Rotation paths and how fast each direction turns (degrees each step)
Each turn is a multiple of 5 degrees from 10 to 175, or 0.
Each row of a path follows its step; steps can be skipped.

step 0: [ -2  -8   8 -23  -9  -5   0  -1  -5  -9 -10   4 -13   8 -14  -7   2  16
   6   4 -25  -9  -6  -5 -24   9 -13   9  -5  -1  -6  22  -5]
step 1: [  5   4   8  -2  -4 -11   2  26 -26 -12   9   4   2  25  -6   4   6 -16
  -4  -5  -6  11   5  -4  11  -3  11 -16  -5  -4 -18  -7   6]
step 2: [ 11  -1  -1   7   5  -5  17  -1  17  -5  -1  -1  28   8  -4  25  -7 -13
 -12  12  -5 -15  11  -8  -9   1 -19  12  -6 -10   5   0  -3]
step 3: [  9  15 -17  14  17  -2 -14   6   8  13  15  -5 -19  -5  -1  -1  -3 -14
  10   6   0  25  12  -3 -10  12  -4   8   8  -1 -16   5  -6]
step 4: [ -3  17  -8  14  -1  -8 -13  12   6  -8  11 -18   5 -13   7   7   6  18
  -5  -8  -1 -13  -4  -9  10   2  -3 -16  -1  11  26 -14 -13]
step 5: [  0  -8  -1 -15  -1  -5 -11 -19  13 -10 -14  -9   8 -18   2 -30   0   1
  -4  -2 -20   5   7  -7  -2 -12  -9   0  20   9  -9   1   3]
step 6: [ -4  -8  21   9   3   3  -6  11  -3 -24 -11  -6  -9   8  -3   1  10  -5
  -3  -3  -6  26 -14  18   5  -3  22  12  -6  10  13  -4  -2]
step 7: [ -7  16  10  -3  14   3  10  -5  -3 -16  -4  13  17  14   1  -5 -22  10
  -5  14   9 -17   5   4  18   5  -5  14   8   7   1   5  21]
step 8: [-15 -18  16   1   7  -8  11   1   8  11  11 -12 -18  -3   2   4   5  -8
   9  -7   1  -2   2  -7  -3  30   4  14   7 -16 -11  12  13]
step 9: [ -1 -16 -13  23   3   9 -26   6 -16   8  -1  -7   0  23  -8   9   0   8
   4   3   5 -18  -2  -3  11   6  -8 -16   1  -1  -3 -13   3]
step 10: [ -3  -3 -18 -19   2   8   7 -10  -4  -7  -8  -9  12 -23  -5  10   5 -15
  18   0   3 -12  12 -10 -21  -5   3  -2  12  -4   0 -20   7]
step 11: [ -5 -12  -4   4 -12   8 -13  -4   2  -2  16  10  -4  -6 -24  -1  -1  -1
  -5   2   4  19   9  16   4  -6  14   6  11  -6   7  -2 -33]
Speeds:
[-2 -4  5  3  3  5  7  4  8 -6  4  8 -1  2 -1 -3  0 -2  3  5  2  5  4 -4
  2  1 -4 -7 -6 -1  2  3  4] : 65
[ 0  4 -1 12 -5  1  3  5 -9 -3 -3 -1  0 -2 -4  2  2  2 -4  0  5  0 -4 -3
 10 -6 -4  0  1 -3  3  1  1] : 140
[ 1 -2 -7 -3  0 -4  7 -1  1  3 -4 -4 10 -3 -6 -2 -3  3  7 -1  1  1  1 -3
 -3 -2 -4  3  1  3  4  9  7] : 140
[  3  -2  -3   4   2   0   2  -5  -2  -3  -9   6   5  -1  -1   6  -1 -11
   0   6  -3   4   4   5   0  -4   7   3  -2   1   3  -4   0] : 85
[-1 -3 -9  4 -3  0 -6  3  7  3  2  0  0 -6  1  7 -2  1  0  3  7  4  1 -5
 -7  0 -1 -5  7 -1  1 -7  1] : 55

step 0: [ -2  -1  -5  13   2  13  -2  -3 -28   4   7   0   0   1  24  12  15 -18
  -6   0   7  -2 -20  -9   6  -5  -2   6   6  -6  11  18  21]
step 1: [  2 -14   6 -12 -11   9  -5 -12 -12 -14  -9   8  -1   9  27   5  -1 -14
  13  -1 -10  -7   1  -1   3   2  -1 -31   9  10  -3  16   7]
step 2: [ -9   6  16 -12 -14   1 -16 -12 -11  -7   2  -2  -7  13   5 -10 -11   5
   6  -1   2  -3 -11 -11  29  26   4   3  -5   0   0  15  17]
step 3: [ -7  -6 -18  -8   8  -2 -19   6 -25   7   3   9   3   0  19   7  -4   3
   2   1 -12 -12 -21   1   8  19 -14   4  -7  -5  18  11  -7]
step 4: [ -1 -18 -22 -24   2  14 -20  11  -4   1   7   3 -10   6  16   6 -11   6
   9   7   8  11   5  -2  -2   6  -5 -14   4   6  -9   7  22]
step 5: [  8   2  -6   2   2  -3 -23   3  15   0   1 -23   0  23  21  -6  -6   4
   4  11  -5  -9   0   0  22   7   0   5  15  -1  16   4  20]
step 6: [ -6 -12 -14  18   5 -10   0 -12 -12   6   6   7  -4  14  28   1 -15   2
   2   1  -9  14  -6   5  11  19 -10   3  11  10   8 -20   2]
step 7: [-27  -3 -15  14   1  21   3   3 -15   0   7   2  -1  12   1  -2 -13  -4
   2  22   5   8   4  -2   0   7  -7  -9  22  -9   0  13  19]
step 8: [ -6 -15  14   7   6  -3   4  -1   7   1 -11 -18   1   8  18  11  -7  -5
   4   1   4   3 -22   1  -1   1  -6 -12  18   4  23  24  19]
step 9: [-16   0  -1   4  -2  -7  -6  -4 -16 -25 -14   1  -6  15  13  -4   3 -16
  -1   1   1   5 -19  -9   8  10  -7  -8   1  31  -2  -8  13]
step 10: [ -9   8   0   4  -8   3 -16   3 -25 -12   0   5  20  10  12  -7  -1  -4
  15  -6   8   1  -3  -7  -8  23  -5   9  17  -2  -2  27   4]
step 11: [-11 -24  11  -3   4 -10 -21  11 -14  16   2  -8  -9  -7  21   6  13  -2
  -3  -3   4  -2  -3 -11   5  18   1 -17   5   1  -2  20   6]
Speeds:
[ 0  3  5  0 -6 -7 -4 -6  7 -8 -6  0 -2  8 -1 -1 -3  0  3 -4 -3 -2  0  1
  8 -4 -1  2  0  6  1 -6  0] : 100
[-4  3  1  7  5 -2  7  1  4 -3 -2 -1 -8  3 -3 -2  3 -2 -2  0  1  2  1  4
 -9  3 -6  4 11  5  2  1  3] : 35
[ 1  6  8 -5  3  3 -2  1 -4 -3  2 -1 -2  4 -6  8  3 -5  4 -1  0  0 -1  2
 -1  8 -1 -2 -6  8  0  7 -5] : 45

step 0: [  1  11 -18   1   0 -24 -14   2  -9   3 -22 -10  16  -2 -12 -10  22  10
  10   3   7 -24  -4   5  -5 -22  -4   2   5  -2  -1 -13  -3]
step 1: [ -2   1  -8   1 -11   3  25 -10  -4   3   4   9   2  -1   0   4   0 -19
 -16 -31 -14  -1  -8 -27   5  -2  -2 -19   4  -2   1   0 -20]
step 2: [-17   1   1  -4   5  11  -1   5  -4  12  -5  18   0 -27   7  -9  11   3
  14  -7  31   2   4   4  -8 -22  -9   7  -9 -10  -7   8  14]
step 3: [  3  20 -14  11  10  -8   5   3  -2 -13 -16 -12  13   2 -10  -2  24  22
 -14 -19 -13  10 -15   1   0   0  -7  -7   4  11  12  -3   2]
step 4: [  7  -1 -14  -3 -23   0  16  11  -8   6  -1  18   7   7  -3  -5 -15  -9
   7 -21  11   6  12 -18  13  -5 -14  17   7 -18 -14  -7  -8]
step 5: [-15  -6 -14  -1  16  -4   0   3   4   7  -4  -4   5 -27  17  -3  19  21
   9  -7   5 -12 -10  -5  16 -13  22 -16   2  -4 -13   2   7]
step 6: [ -3  24  -2  -6  12 -12   8  -5 -20 -12   4  -1  16 -13 -30   6 -15   4
 -13 -16   2   8   5 -12  -7  -4 -14  -3  -7   2  11  -4  -8]
step 7: [  1   9 -10   6  -9  10  23  10   1  23  -7  17   6  -2  22 -10  -3   8
 -11 -13   8  13   6   8   3   9   9   9   8 -11 -15  22   7]
step 8: [ -5  -7 -17  -6  -2 -12 -17  21   2  -3   7  -4  19 -14 -26  -5  10  21
  15  -8  -3   3  -6   8  18  -9   9  -3  -9  -6  11  -8  10]
step 9: [  0  12   0  -3   0 -27  18 -10 -29  16  -6   6  17   0   7  11  -9   3
  -7  -4 -16  -9   9 -19   9   4  -6   3  14   6  -2   5 -14]
step 10: [ -1   5 -14  -3  -5   9   5   8   7  16  14  10   5 -26  -7 -21  -2 -12
  -8  -9  15 -11   1  13 -11 -10  26  -6  -3 -17  -7  10  -5]
step 11: [-24  -3   5  -7   2  -9  -7   4 -15  10 -10   9  14  -2 -10  13  11  16
  -3 -14 -12  16  -8   5   5   0  -9 -14 -18  10  24  16   9]
Speeds:
[-10   5   4   1  -3   5  -3   8  -1  -2   5  -2  -4   0   9  -4  -3  -1
   5  -5  -6  -1  -1   4   0  -4   3   5  -1  -5  -3   1  -3] : 130
[  1   3  -9   2  -1   5  -4   1  -4  -4   7  -5  -2   1  -6   3   2  -2
   0  -5  -3   1  -6   2   0   4   4 -11   0   2   5  -6   1] : 145
[ -3  -7  -4  -4  -2   1   1  -4   0   5   5  -6   4   1   1   5  -2   1
  -1   0  -2  -6   1  -1   3  -9   2   2   4   5  -7 -10  -5] : 85
[-4 -5  3  4 10  0 -7 -6 -5  2  1  5  0  0 -2 -4 -1 12  4  1 -4 -1 -5  1
 -2 -1 -4 -1  1 -4  2 -5  0] : 125
[ -4   5  -2   4   0 -10  -3  -6   3  -3  -1  -9   7   2   4  -3  -2   1
   3   2  -2   4   2   1   2  -4  -5  -4  -9   3   4   1  -2] : 130
[  2   3   1  -2  -3   3  -4   1   0   0   3  -4   0  -5 -13  -4  -5  -4
   1   2   7  -5   2   5   4  -3  -9   4  -2  -7  -2  -2   0] : 175

step 0: [  5   1  -4  -4   3  -3  15  -1   1  14  14   2 -10  -5   6   5   0  14
 -16  -8 -24   3   3   4 -10  15 -11  -1  12 -30 -12  23   5]
step 1: [  3 -16  -3  15 -19 -16   0   7   8   9   3   5   9 -14  -4  -8   1   1
  -1  -7 -14  12  -1   7  22 -20   8  -9 -10  -3   4  25 -17]
step 2: [ -9   1  -4 -24   3 -20   7  -3   9   7   7   3   1 -19  23   4   3   6
   0   4 -18  -8  -6 -19   8   7 -12   5  18 -12   7  18   4]
step 3: [-12   0 -10  10   2 -21  -2   6  -2   4   6  15  -2   3   0   2  15  -9
  -2 -22   1  15  13  13   3  -3   5 -15   2 -23 -11  27  -9]
step 4: [  1 -15   3 -14  -1 -18  15  -4  10   4   6  -1  -1  -5   5   1  10  16
   4  11 -16   5 -20   3  18 -20 -11  -9   1 -25  15  -3  -8]
step 5: [-18  -1 -11  -5  18 -13  -8   2   5  25   2  12  13 -10  -7   2   5   4
  -1 -11   6   1  19  -8   9 -10   3 -10  17  -6  11  24  15]
step 6: [-12   6   0 -11 -13 -16  15  14   1   7  10  -5  -4  14  -4  11  10  14
   3 -11 -19   5 -10  16  -5   3  13  -2   3 -29  14   4  -8]
step 7: [ 12   0  -1  10   4 -16   1 -11  20  25  10   8   4  -5  -2   4  -3  13
 -27   4  -4   6   5   4  14 -28  -1  -7  11  -7   3  10   9]
step 8: [-23 -15   3  -7  -1  -2  14  13  -3  12   0   6  14 -11   4   0  -6  20
  -2  -5 -17  -5  -5  -5 -13   3  18   4   5  -9  13  30  -7]
step 9: [ 10  12  -7   8 -11 -43   8   4  14   5  11   1  -5  -6  -3  14   4 -11
 -10  -7 -13  18  -3   1   0  -5   4   4  13  -2   3  12   5]
step 10: [-22  -9   6   0   0 -10   9  -5   3   4   7  23  -1  -2  27  -6  -2  20
 -15   5  -8  -1  -9  -1   3 -16   7 -15   9 -11 -12  11 -16]
step 11: [  1 -19  -4  -1  12 -21  16   7   8  -6  -4   6  13 -15 -21  14   6  -8
   6   2  -5  17  -3  -6  -7  -4  -3  -6  18 -13   7  26   2]
Speeds:
[ -4  -4  -1   0  -5   3   0   9  -2   2   2   1  -3   4   3   1  -7  -1
   7   4   6  -2   8   1  -2  -6   5  -1  -3  -2   0   4 -10] : 155
[  5   1   1  -5  -1  -6  -8  -1   3   6   4  -3  -8  -1   4   0   3   5
  -4   8   4  -4  -1 -10   0  -4  -1  -3   0   3  -2  -3   1] : 140
[-5 15 -3 -1 -4 -4 -2 -1  0 -3  3  2 -6  6  3  5  2 -3 -1 -4  2 -4  1  3
  1  5  2  4  7 -1 -2 -1 -4] : 110
[ 3 -6  1  4 -6 11 -4 -3  2 -2  2  3 -5 -1  3  3  1 -4  3 -8  8  0 -4 -5
 -3  1  1  4  2  0  4 -7  3] : 0
